Y: rows in a few groups, each row roughly a mix of its group's directions (one row in no group):
Y (141 x 11):
[[ 13 -28  -1  45  -4   1  -7 -18   5 -52  31]
 [-39 -37  17 -31 -16  -2  -2  29  38 -17  -9]
 [ 34  33 -17   8 -42  -5  37 -26  19  -6 -17]
 [ 25  -2   0 -46   2  -8 -36  51 -14  -5 -13]
 [ 32   4  13  29   3 -19  15 -24 -62   8   7]
 [-52  -5  51 -16  -1   6  -3   8 -29  22   0]
 [ 32  43  -4  -1  -9 -23  39  -9 -32  29   6]
 [ 18  36 -13  -3 -13 -19  38 -30 -32  24  28]
 [-23 -16  20 -15  33   4 -20   4 -47 -39  19]
 [ 14 -42  -6 -41  21   6 -38  23  29  -5   0]
 [  2  -8   6 -19  20  17 -35  10  52 -34 -26]
 [ 18  17 -21  34 -25 -11  19 -11 -11  34  49]
 [ 52  13  27  34  -9 -19   9 -11 -32 -25  10]
 [-30  27   1  23 -42  13   8  -7   0 -27  47]
 [ 19 -31   2 -20 -14 -26  -7  38 -28 -39  26]
 [ 61  20 -20   9 -10 -34   8  -1 -33   3   0]
 [-38 -55  12 -11  -4   6 -17  31  31  -9   5]
 [ 14  55 -13  14  13   0  43 -31  17   8 -13]
 [ 45 -22 -12 -19  18  -9 -43  25 -28  22   0]
 [ 36   1 -28  -4 -36 -37  31  13  19  -1  28]
 [-32  13   4   7 -20  13  -1 -16  35 -32 -52]
 [-23  -7 -30   2   4  13 -16 -13  67  -9  20]
 [ 32  32 -21  10   8 -26  32 -17 -28  22  34]
 [ 25   2  10 -46 -22  -4   8  39  -3  45   9]
 [  0  40 -10  17   3  -1  14 -53  34 -20 -22]
 [ 42   7   8  16  46  -6   1 -33 -30  28   5]
 [-12 -42 -11  10 -11  -8 -35  27  31 -11  42]
 [ 28  41 -23   8 -14   1  22 -20   5  42 -34]
 [ -7  -4  -9 -18   0  14  -5  -5  70 -15 -34]
 [  8 -57  11 -36  10 -19  -5   8  41  14   4]
 [-21  25  17  29  25  20  25 -55  -8   5   4]
 [-51 -29   8  -7  -1  13   2   5  41 -37 -17]
 [ 52  21 -34 -19  -9 -39  17  -3  -4  -7  23]
 [ 59 -11 -16  28  22  -9  -4 -33 -10   9  24]
 [-67 -14  19  12   1  30   6   1  14 -21  18]
 [-25  -5 -41  12 -18  12  -7 -30  39 -39  12]
 [-49 -24 -12  27  10  23 -24 -13  26 -29  18]
 [-23 -23  14 -25  17  26  -4   2  56  22 -25]
 [ 11  39  10  21   4 -12  43 -14 -44  27  -3]
 [ 53  23 -38 -11  -2 -28   4   3  -1  35 -11]
 [ 18  17  10 -38  -4  -9  18  39 -47  17 -21]
 [ 37   6 -49   7 -12 -23 -11 -18  36 -26  14]
 [-34  29  51 -15   5  -4   3  34 -21  13 -22]
 [ 38  38 -10   3  -2 -15  35 -27  -7  39 -16]
 [-34 -45   8 -34  -1  13 -20  25  35 -16  -1]
 [-12  33 -33   2  -1  13  -6 -27 -22 -51  27]
 [-37   1  -5 -23   8  12  12  11  55  15 -37]
 [ 38  10 -12  -2 -26 -16  19  -6  57  15 -24]
 [-28 -38   7   7  14  25 -39 -13  25 -38 -13]
 [ 33 -20  36  13 -23 -12 -21  46  -9 -28  13]
 [  7 -39  -9  25   6 -31  -7  -7  19   5  58]
 [ 33  34  -8  15  15 -11  28 -12 -47  33  -3]
 [ -9  24  27  -7  25   7   7  -2 -52  46   9]
 [ 59  -4  -5  40  22  -6   0 -25 -18   6  23]
 [ 61 -28  -3  -3  18 -12 -34  13 -14   0  24]
 [-61 -20  27  18 -25   4  23  -5  15 -22  -2]
 [-35 -38   4 -15   5  12 -44  30  14 -28  13]
 [ 31  -2   5  35  34  35   7 -23 -42   0  -8]
 [-21  14 -49  -8   7  14 -28 -20  50   7   4]
 [ 46  38   6   6  -1 -15  30 -15 -33  32   4]
 [ -1  -6  30  36  17   7  -2 -15 -65   1  -4]
 [ -8 -26 -12  29 -41   2   8  10   1  47  35]
 [ 48  12 -15  29  15  17   1 -25 -47  10   8]
 [-24 -20  -9 -27   4   5 -32  15  38 -47 -19]
 [-47 -18  16  34   4  17   4 -22 -18 -14  42]
 [  1 -49   0 -25  15   2 -33  30  41  -3  -8]
 [ 54  15 -35  25   6  -8   1 -29 -23  14  21]
 [ 14  54 -39  20  11   4  12 -28 -26  15 -10]
 [-17 -41  21 -45 -12 -20 -15  17  38   7  11]
 [ -9  24 -14 -16  24 -15  22   3  43  39 -37]
 [-49 -41  -7  20  12  22 -19  -8  26  -9  27]
 [ 34 -36 -20  27 -16  -7  -5 -11 -14 -39  36]
 [-46  11  34  20 -23  22  26   4 -12  31 -23]
 [-19  41   5  31  16  -9  -3 -36 -34 -32  13]
 [-43  -4  39   1  32  31   3  -4 -24 -18 -27]
 [ 46  32  -3   9   7 -20  29 -26 -39  17   2]
 [-12 -26 -13 -10  11   1 -51  17  15 -43  30]
 [ 23  -3 -23  13  36 -23 -28 -24 -29  10  41]
 [-17 -33  41 -34   8   0  15  -8   8 -32 -37]
 [  4  57   8  -8   2   3  48  -7 -13   9 -32]
 [ 11  47   9   6 -21  -9  42 -27 -21  14 -32]
 [ -8  28  23 -10   9  17   8  11 -32  60 -21]
 [  6  33  -3  20  -6   7  50   6 -24  18  45]
 [ 37  23   3  15  -4 -24  35 -45 -23   8  21]
 [ 48 -26 -20 -10  44  -9 -22 -30  12   4   6]
 [-29 -27  28  -7  19   2  -8   7 -35 -46  27]
 [-31   5  36  25  10  26 -37  -5 -17 -39 -14]
 [-18  22 -17  44 -16  -6  23 -41 -20   3  34]
 [ 57  -3   0  28 -13 -22 -25 -35  -8  11  21]
 [-29 -28  -3   8  16   3 -24 -11  47 -39  27]
 [ 30   9 -43  11 -45 -16   1  -1   2 -28  32]
 [ 25  23  -3 -11  28  -5 -17 -12 -67   7   0]
 [ 32  21  11 -26 -12  -2  20  14  11  24 -57]
 [ 18   5   9  32   3 -17   7  -9 -71   5  11]
 [ 11 -44 -10  27   8  -4 -23 -23  14 -14  51]
 [-64  -6  26 -14 -12   2  -7   9  15 -39  -5]
 [  1  32  11   2 -28   0  43  16  10  52 -15]
 [ -4  42 -23  -9   9  16  23   8 -30  31 -43]
 [ 21  38   9 -16  -6  -5  13 -12  11 -18 -63]
 [ 34 -19 -19  26  14  -9 -18 -34 -22   3  48]
 [ 13 -28  10  16   9 -32   4 -21   8 -13  63]
 [ 59  19  -2 -19 -20 -34  27   5   1  24   0]
 [-59   0  18 -24 -27  22  -8  26  10 -20 -14]
 [-49  22   4  16 -11   8  54 -21 -16  11   1]
 [-38 -28   6  10   2  23 -17   3  55 -23 -16]
 [-26  49  -5  29 -13   4  44 -31   6   3  -5]
 [ 21  43   3  11 -25   6  -3  16 -59  15  10]
 [-57 -17  13  -7  -8  10  -3   6  39 -39  -9]
 [ -5 -10 -39  -7  -8  -5 -19  -7  61 -34   6]
 [ 24  58  -6 -26 -24 -14  29  -6  15   4 -25]
 [ 49 -21  -4   3  36  12 -32 -17  35 -11   0]
 [ -6  46   5 -15   9   8  56 -29 -16   4 -16]
 [ 22  54 -28  -2   0 -13  16   3 -27  39 -13]
 [ 18 -35 -23  13   3   4 -14 -12  11  24  61]
 [-39 -12  14 -31 -17   0   3  36  47   6 -21]
 [ 52 -12   4 -10   7  28 -13  -2 -29  47   6]
 [-33 -34  32 -24   2   0   6  34  39  -2 -22]
 [ -4  20 -20 -52 -12 -27  -6  32  12 -37 -13]
 [ 56  13 -25  11 -12 -28   5   3 -34  19  21]
 [-51 -31  16   0   3  26 -17  22  -4 -42  -2]
 [ -3 -24  32 -49  -2   6  -5  44   1 -13 -30]
 [ 29  49  -4  15  -2  -8  26 -21 -47  14   2]
 [ 59   6  -8  -3 -13 -31   2   9 -30  36  -4]
 [  9   8  -1  25  30  30 -15 -54 -33 -10  13]
 [ 12  51   7   4  -2  -4  44  -6 -40  19 -19]
 [ 42  11 -11  -5  12 -12 -13  14 -56  35  -8]
 [-37  42   3 -29  16  12  11   2 -17  28 -39]
 [-34  25  21  11 -18   6  55   8 -33  11  -1]
 [-29  17  13 -22 -50  -1  23  32   0  20 -29]
 [-47 -42   2  -1   0   0 -13  29 -32   0  33]
 [-22   2  31 -30 -29   7 -11  46   3 -24 -32]
 [ 29  37   7   3  -7  -2  27  29 -50  24  11]
 [-32  15  13  10  22  -6  27 -29 -56 -16  -6]
 [-29 -29  51 -27 -16 -12 -19  29  14 -10  14]
 [  4 -31 -17  13 -26 -12   3  -4  27 -61  18]
 [-49 -30   2  -4   0  24 -32  14  38 -22   8]
 [ 14 -59   6 -22  17  16 -40   3  19 -13 -12]
 [-11 -31  -1  -3   0   0 -39 -19  53 -35 -11]
 [ -8  -8  -7 -30  14   1 -35  24 -26 -55  16]
 [ 15  36 -33  17   7 -20  11 -44  -8 -24  33]
 [-25 -38  36   3  16  22 -44  16  14   0 -21]]

one row of each group, then the others: which group is each in?
[-42 -31  -2 -18 -22  18  -6  15  47 -25  -8]
U
[-20  41  29 -11 -26   2  31  13 -30  -7 -37]
V
[-17  -9  42   6   8  -5  21   2  16  58  28]
C
[ 11   4  18  26   8  -5  14  -9 -66  26  23]
B

[ -8 -29  11 -34   4   1 -35  23  33 -15 -42]
V
[ 27  19  -9 -24   4 -18 -12  -3   8 -49 -48]
B
[-38 -25 -13   7   3  17 -31   6  17 -53  19]
C
[ 31  57 -18  11   0  -7   5 -36 -30   6  -8]
V
[-28  18  20  17  24  -2  44 -18 -45  13 -15]
B
[  6  -2   5   2 -24  10   9  30  17  47 -53]
C
[-48   6 -10  28  -5  23   1 -10 -34  -8  44]
C
[-20 -25   3  -4  38  -5 -35  18 -24 -49   2]
B
[ 43 -10  21  32  25   3  -9 -24 -42  -6  25]
U
[-13  40  21 -29  -5   8  40  13  -6  -1 -45]
V
[ 15  14 -38   2 -39  -7  15  17  50  23  -5]
C
[ 19 -44  -9  -1   6  -1 -49  13  31 -15  30]
V
[-47 -12  23  26  34  23  -6 -14 -22  33   3]
C
[-42 -32 -23  12   2   9 -25  -6  35 -30  27]
B
